128 stands for zero in the data rows.
Here are some points:
[108 125 151 111 125 124 121 123 105 135 134 109 140 143 136 117 138 121
 150 142 126 121 117 127]
[186 186 159 124 162 125 180  77 151 164 104 133 153 171  99  89 129 201
  51 121 115 159 111 123]
[119 122 207  95 143 111 135 101  77 148 160 114 141 165 172 111 159 136
 176 129 142 136  84 137]
[ 46  77  68 171  69 162  70 188 147  86 125 127  85  72 139 179 108  35
 192 120 130 108 194  96]
[ 79 100  67 173 104 138  95 170 151 109 125 129 101  99 117 163 116  89
 135 133 109 124 184 113]
[ 94  88 255  84 115 107 112 107  27 130 200  93 142 131 190 120 161  79
 255 126 168 120  65 130]
[138 152  26 185 106 158 121 159 174 115  79 169 106  80  84 165  81 109
  91 104 121 131 207 115]
[ 96  90  78 147 102 127 100 158 112 119 116 114 106  86 120 171 115  66
 154 132 141 132 182 115]
[137 152  72 170 140 147 137 145 188 119  83 123 108 115  76 142 101 135
  71 116 114 139 189 107]
[140 132 203  94 144 110 134  99  99 140 150 128 137 148 144 106 140 135
 185 133 148 133 104 127]
[157 144 165  96 147  98 149 100 106 143 137 120 145 161 148  88 153 165
 133 157 129 131  88 140]
[113 124 147 133 146 110 128 134 109 138 142 119 133 141 135 122 146 122
 142 142 128 133 113 114]
[ 90  98  99 143  98 146 101 172 145 102 134 132  98  96 129 144 113  87
 165 135 127 111 178 111]
[160 149 190  85 151 114 161  98 100 138 142 131 143 169 149  82 154 178
 140 150 124 128  80 135]
[158 177 100 130 152 128 155 104 159 138  91 131 156 166 106  99 128 194
  24 128 116 136 109 147]
[ 27  62  91 140  87 138  42 214 138  92 136 131  80  71 144 173 121  26
 235 139 151  93 193 101]
[160 166  39 183 153 150 140 136 208 112  81 148 122 114  73 121 106 175
   1 114  88 126 158 131]
[124  89 171 104 119 117 113 127  93 126 162 110 123 105 141 133 136  89
 198 141 137 120 119 131]
[166 161  96 144 135 132 145 117 144 141 101 152 126 128 108 137 109 144
 102 120 124 144 147 130]
[136 138  39 161 100 164 121 149 221  82  94 141 109  90  86 137  84 143
  41 104 107 120 188 128]
[ 94  87 100 153  85 147  95 163 128  99 143 127 101  80 130 169 110  71
 169 114 129 116 168 114]
[104 106  73 147 110 143 103 162 173 100 109 133  99  86 110 161  96  70
 136 117 138 128 186 109]
[127  90  52 168  93 145 124 177 143 106 113 124  99  86 100 178 100  80
 139 126 113 128 186 106]
[ 79 103  56 160  87 147  92 169 139 105 106 123  93  82 133 184 109  57
 157 114 133 129 181 103]
[175 184 201  90 191  77 176  59  78 166 141 110 177 198 152  59 176 212
  96 158 123 130  45 142]
[ 90 105 133 127  99 130  99 151 111 133 128 127  98  99 134 159 119  68
 218 123 152 132 168 111]
[ 86 101 233  56 121  98 110  97  39 133 172 102 135 136 205 108 169  86
 255 143 174 110  59 132]
Here are 22 more points, each followed by its number:
[133 133 140 128 156 129 146  95 149 125 116 125 144 145 127 114 138 165
  77 116 134 123 107 135] 0
[ 93 100  87 167 117 123 100 171 138 115 130 148  98 105 134 151 131  97
 160 137 126 108 165 110] 1
[ 30  73 163 130 104 136  67 156  81 120 166 120 107  98 165 164 138  31
 239 123 157 104 146 117] 2
[ 57  69  66 147  67 143  71 186 144  69 123 118  72  56 138 187 110  26
 201 117 149  94 207  98] 3
[ 55  74 112 141  89 146  71 175 134  94 145 111 101  79 135 157 124  55
 204 128 135 100 172 108] 4
[176 140  23 187 129 140 148 149 207 118  93 159 121 104  71 140 100 176
   6 125  90 126 170 134] 5
[124 112 109 146 118 124 128 148 141 113 126 128 113 116 124 139 122 119
 125 135 119 121 143 115] 6
[170 160  46 158 123 141 150 147 209 116  83 150 111 125  84 123 107 185
  18 126  91 131 169 126] 7
[215 208 213  98 180 110 182  61  97 163 145 146 179 174 134  75 140 214
  95 108 127 153  46 169] 8
[135 122  18 181 107 139 128 176 179 118  93 160 105 107  89 166 102 130
  60 126 100 130 187 118] 9
[136 127  73 157 117 150 132 128 181 107  92 122 118 119  96 145 102 126
  57 106 120 144 163 117] 10
[123 125 247  45 145 105 123  94  42 166 175 108 155 166 187 106 165 118
 226 137 173 135  51 154] 11
[149 167  49 180 119 155 144 137 164 121  88 150 120 105  87 149 100 132
  59 111 104 140 166 126] 12
[147 151  56 167 118 144 136 135 183 112  85 145 116 127 101 136 112 148
  42 112 105 135 160 119] 13
[150 139 193  85 158 117 155  70 107 150 137 103 156 164 157  99 142 159
 117 125 147 136  69 138] 14
[ 69 101 123 140  98 136  87 159  89 112 135 121 101  90 147 163 125  39
 228 124 145 128 162 106] 15
[156 166  76 145 138 149 147 131 175 123  99 134 132 127  65 106 103 172
  35 126  79 138 150 149] 16
[134 152 103 139 135 136 141 109 122 147 109 121 146 139 116 132 133 138
  77 118 114 154 117 139] 17
[157 149  90 148 159 117 157 125 174 149  98 151 130 153  94 126 125 181
  26 130 110 132 131 131] 18
[ 93 105 164 111 135 122 111 118 131 121 133 110 128 121 148 121 138 104
 146 127 161 116 107 108] 19
[ 68  83 110 141  88 148  92 181 130  88 141 116  90  80 134 154 114  47
 212 134 131 110 180  98] 20
[104 109 149 122 118 129 102 120 135 109 135 120 125 108 142 119 129 109
 157 125 137 111 127 122] 21
Which two of these numbered points are nearest to each point below, ignoring the 2 directions in which the first points spread most? Their numbers follow each, nearest first.
[169 179  98 151 130 140 159 115 148 141 103 151 139 148 104 119 111 176
  52 115 108 148 128 142] > 12 13
[182 176  75 182 147 148 161 125 176 137  92 158 138 127  76 132 100 177
  32 109  99 154 146 131] > 12 15
[162 129  42 160 116 139 136 156 197 109  92 140 110  85  75 157  95 132
  53 120 103 127 177 134] > 5 6
[ 62  87 131 143 104 130  87 176 100 108 162 132 104 105 159 155 136  58
 228 138 144 110 150 111] > 1 6
[195 179 184  97 182 114 174  82 114 164 130 117 175 184 106  63 146 224
  64 141  99 147  69 163] > 16 4
[199 170 129 139 151 131 174  93 142 130 115 150 163 153 116 104 124 209
  43 116 104 136  89 146] > 5 13
[208 180  92 164 147 131 174 114 188 146  88 166 139 136  77 126  94 190
  33 104 114 152 145 140] > 8 12
[158 148  68 146 122 136 141 142 168 122  95 142 120 128 103 115 113 168
  61 137 100 126 150 135] > 7 6
[ 73  64 132 112 102 127  85 165  87 121 158 113 116  91 157 173 140  55
 224 135 145 109 135 123] > 9 6
[ 82 102 108 156 110 140  95 177 130 110 145 137 106 108 136 157 125  93
 169 130 127 115 156 115] > 1 6
[143 122 206  74 143  97 142 102  84 144 162 121 151 159 169  96 157 147
 178 152 142 123  74 128] > 6 7
